Some points, each followed by its number:
[-35   9 -42 -13   1  11 -19  -3 -86  37  45   5  69] 0
[ 37  30 -22  21  11  30 -10  -9  30 -11  25 -15 -11] 1
[  1   1   1  10  -7 -20   2   7 -44 -60 -23 -11  10] 2
[ -9 -11 -41  50 -17   6 -48  28  -9 -31 -29 -24 -35] 3
[ -6  -4 -17  -4  10 -19 -11  17   2   0 -11  -1  -7] 4
[ -3   8 -17 -24  18 -28 -20  -5 -12  -8 -42  -4 -18] 5
[  7  -3  62 -49  14  -9 -89  -5  -3   5  -7 101 -34] 6
[-14 -30  36 -23 -21  -3  -7   6   3  -3  54  71 -19] 7
[ 14 -21  12   3  -5  40  18 -10 -17  10  16  17 -14] 8
[ 21  20 -11  -5 -31  13  37  16 -66 -11 -11 -56  -4] 9
[-59 -43 -90  60  36 -23  15 -32 -89  -6  35  67  71] 10
[ 14 -32  38 -24 -18  18  -4 -61  30  -7  61  66 -22] 11
[ 87 105 -29   2  51  51 -12  -1  30  -6   4 -32 -16] 12
[ -25   13  -51  -50    5  -84  -74   26   31   24 -118   41   51] 13
[-27  83 -32  52  30 -49  -6 -72 -15 -90  51 -44 -12] 14
[127 127  37  48  77 108 -49 -76 127 -46 -52  10 -80] 15
[ 13 -12  31 -36  -8 -17 -39  -3 -11 -21   0  49 -34] 16
[ -9   3 -16 -19  41   9  -5  86   5  -8  18  10 -20] 17
[ 18 -11  -1  -1  10 -14  -4  13 -19  -3  19 -20 -23] 18
[-48  20  40  56 -56  -6 122 -68   9 -70 -60   6 109] 19
[  28   -1 -109   -9  -83   30   39  -68   15   26  -51  -53  127] 20
[-20  11  16  25  44 -12  16   9  13  18 -27  26  21] 21
[ 19 -38  57  12 -34 -63 -23 -51  46  -4  92 113 -14] 22
[ 55 -70 -15  36 -45 -10 -25 -45  23  -4  27   4   0] 23
[  8   7   0 -38 -14  45  19 -18   7  33  13  10   5] 24
[ -17   -4  113   19   87   12  -35 -107  -22   13  -95  -16   67] 25
[-43 -15  15  22 -21 -16  -1  -5  16 -39 -11 -23  15] 26
[ -4   4 -23   8  -9 -29   4  29   4  -7 -17 -20  18] 27
[ 39   4   3   8 -14  -6 -18  16 -40 -21  16  19 -35] 28
[   7  127   97    4 -114 -127   60   18  127  -71   87 -127   75] 29
[  9 -39  -5  12  16   3 -16 -18  22   2  15  26 -42] 30
[  8  15 -17   1  28   1 -14  43   2  -6 -23 -11  -4] 31
[-35  -7  27  17  11  16  41  10   9  25   1  15   1] 32
[-14   1 -14 -25  -4 -24 -19  16  18   4 -25   5  19] 33
[-26 -17  71  19  15 -51  58  76  27  35  53  22 -51] 34
[-34  12  14 -18  21  30  -6 -47  25  22 -72  22  45] 35
[-12 -31 -16 -13  45  20  12  26  25  58   8  18 -28] 36
[  41  -27   73  -14 -127 -103   34   41  -64   -6   94  -72  -42] 37
[ -4 -11  20  15   6  31 -22 -25  10  39  -7 -24  -1] 38
[ 10  18 -57 -47  44 -13  -1  41  20  -8 -47  -6 -22] 39
[-25 -11  40  14  -6 -23  12  22  15 -38  19  27  -7] 40
[-15 -28   7  21  29  33 -38 -11   7  31  17  -2 -47] 41
[-16  11  -2 -31  12 -36 -36  17  35  26 -46  22  29] 42
[-20   6 -26 -27  11 -40 -23  13  28  18 -48  15  17] 43
[-33  -2  15   5  17  10 -42 -25 -31 -18 -32 -61   3] 44
[ 17 -21  17  33 -21  24  36  32 -16  13  40  21 -50] 45
[-59 -15 -27 -34 -77  35  40  32  32 -58  29 -22  23] 46
[  7 -63   2  35  46  18  -7 -20  30  -5  37  34 -76] 47
[-14   3 -44  -2  16 -14  -3  35 -18 -40 -34 -32   2] 48
[  4  -4 -27  -9 -23 -20   9   0  16 -22 -16  -2  14] 49
[-78 -51  -5   0  26 -22 -20  10  -7  -8 105  39 -21] 50
[ 33  -4  17 -40 -99 -20  26  -5 -50  -3  39 -78 -16] 51
[  6  -2   1 -29  -2  34   5 -12  -9  22  19   6 -10] 52
[ 56 -17  42  26  48  46   1  -8 -76  -2  31  67 -71] 53
[  -2    4  127   29  127   24  -77 -127  -24   46 -127  -29   92] 54
New points follow, each followed by the numbers of its five nearest points above by angle, nearest first.
[ 27  12  -8  30 -26  -6 -10  31 -45 -13  -8  27  -4] 28 2 3 53 9
[-37   6 -37  36   2 -74  10  71   6 -22 -35 -46  78] 27 48 33 4 49
[  -2   64  -99   -9  116  -42 -101  -17  -74  127  127   73   16] 0 10 50 36 41
[ 20  28  13  -7  -5  -5 -26 -30  10 -30   0   4 -11] 15 14 16 12 1
[  0 -24 -11  -6 -44  -4  -3 -72  31  24 -20   6  36] 20 23 35 19 49
[-16 -40 -22 -14 -37 -43 -10  -9  36 -24   4 -14  37] 49 26 33 46 27
[  9 -36  13  34 -42 -86  -9   4  -6   2  41   2 -50] 37 22 18 34 23
[ 50 -27  -8  23  16 -43  30  29 -53  14  52 -53 -99] 18 37 45 28 51
[-54 -36  11  47 -34 -82 -22  38   8 -90 -14  -5  43] 26 40 2 27 49
[-41  44 -46  25 -47  19  -8  23  -4  42 -25 -12 -35] 3 27 9 4 31
[-51  72   2 -25  16  38  48  25 -36  26  53  -5  48] 0 24 32 52 9
[ 11 -18 -52  67  38 -28  24 -26   7   8  -1  16  -7] 10 47 30 21 23
[ 15  28  13 -85 -36 101  45 -41  -3  56  31  34  17] 24 52 8 11 35
[ -4  -2  44  10   3 -20  24  36   9   0  24  18 -25] 34 40 45 7 32
[ -33  -38   94   58   20 -112   68  127   -4   15  127   31  -97] 34 40 45 50 37
[ 10   1   4 -38 -14  40  18  -8  11  22   6  14   1] 24 52 8 11 36
[ -2   8  -1 -11   2  17   8 -32  18   6 -36  24  35] 35 20 25 19 54
[-27 -11 -21 -29 -18  13   8 -43  26  25 -57  37  61] 35 20 13 43 42
[ 39  17  10  28 -10 -33 -23   3 -63 -32  19  -8 -50] 28 18 37 2 53
[ -89    6 -127   84   49  -47   14  -93 -127    2   32   88  116] 10 0 14 50 19
[ -13  -74  -47  -41 -127   64   27  -18   65  -49   24  -29   39] 46 20 49 23 51
[ 27 -10  22   3 -25 -21 -19  16 -35 -21  -1   9 -10] 28 37 16 2 18
[ -9 -46   0   4 -37  35   3  21  42  -4  44 -25  21] 46 23 26 50 45
[-53  21 -59  25  42 -18   7 -46 -65  -2  31  36  62] 10 0 14 50 21
[ 10 -27  -7  20 -12  -9   2 -20  18 -18  -3  13  12] 23 49 22 19 30
[ 25   1 -36  -9 -15   1   5   2  11  22  -5 -29  17] 20 27 49 9 51
[ -8  24 -10 -12  -1 -15  -5 -13  -3 -13  21   0   5] 14 29 0 50 22
[-29   7  24   8   7 -34  22  16 -12 -49   0   6 -16] 40 2 26 34 14
[ 18 -10 -40  61   0  -4  16  81  -8 -24  -6 -36  53] 27 48 31 3 2
[ 51   6 -41  16  -8 -41 -16  30 -60 -39  -5  -7 -35] 28 18 2 3 48
[  51  -53  -99   44    5  -64   95   52  -92  -14   63 -113 -127] 18 9 37 45 51
[ -3  18   2 -49   0  15  11  14  -5  26 -16   6  10] 24 52 42 39 35
[ 46 -22 -52  20  -8 -18 -31 -34   4   7   0 -32   1] 23 20 1 3 49
[-17 -38 -17  49  -8 -35  -3 -28 -31  -9  58  31  42] 10 50 22 0 23
[ 73 -85 -37 -29  28  13 -97 -99  56  82 -26  46 -98] 30 41 47 23 6
[-28 -17 -12  -5   3 -24  -3  13  21 -24   5  -7 -33] 4 50 40 26 48
[ 23 -13  23  20  -4  -4  33  24 -41  -1  36  -2 -45] 45 18 53 28 37
[ 31 -52  20  27 -47 -16  16  17  44  35  -9  19  25] 23 22 34 45 49
[ 32 -25 -13  32  -9 -13   0   5  39  31   6  -4  -5] 23 30 47 36 1
[-39  28  21 -31  -4 -46  25  38 -18   6  -4   3 -16] 34 40 37 17 4
[ -2  25  -1 -34  -6  42  19  23 -27 -17 -27 -11  21] 9 48 46 24 2
[ 26  -5  28  22 -11 -10   0   7 -40 -23  11   5 -19] 28 53 37 2 18
[-20  24 -51  -3  14   8 -12 -23 -51  14  43 -15  43] 0 10 14 20 9
[-14  52  -3 -20  15 -44   2  -2   8  24  24  -6   8] 29 14 42 43 33
[  99   24   88    5   24   97  -33   17 -122   16  -15  127    9] 53 8 28 6 16
[-14  10   8   2   6  -5   1 -25  27   1 -42  24  42] 35 42 21 25 19
[-21 -20   0 -23 -34  21  12   3  29 -16  12 -19  16] 46 26 49 29 20
[ -2 -50  96  36  -8 -67  61  83 -36  30  87  12 -64] 34 45 37 40 18
[ 24 -34 -18  27 -24 -25  16  13  37  18  -2   7   0] 23 49 27 30 22
[  49  -16   -7   -7   16  -40   27   12  -33   22   82  -69 -127] 18 37 45 51 28
[ 127  -17   42   49    9   99  -48  -63 -127  -30  -24   82   11] 53 8 28 54 6
[  29   16  -17 -110  -26   81   24  -28   13  105  -16   19    2] 24 52 36 8 35
[ 38 -30 -14  27 -12  67  31   3 -19 -35  13  -5  10] 8 45 9 1 53
[ 41 -44 -17  38 -25 -24  21   9 -54  -6  38 -79 -53] 18 37 51 9 45
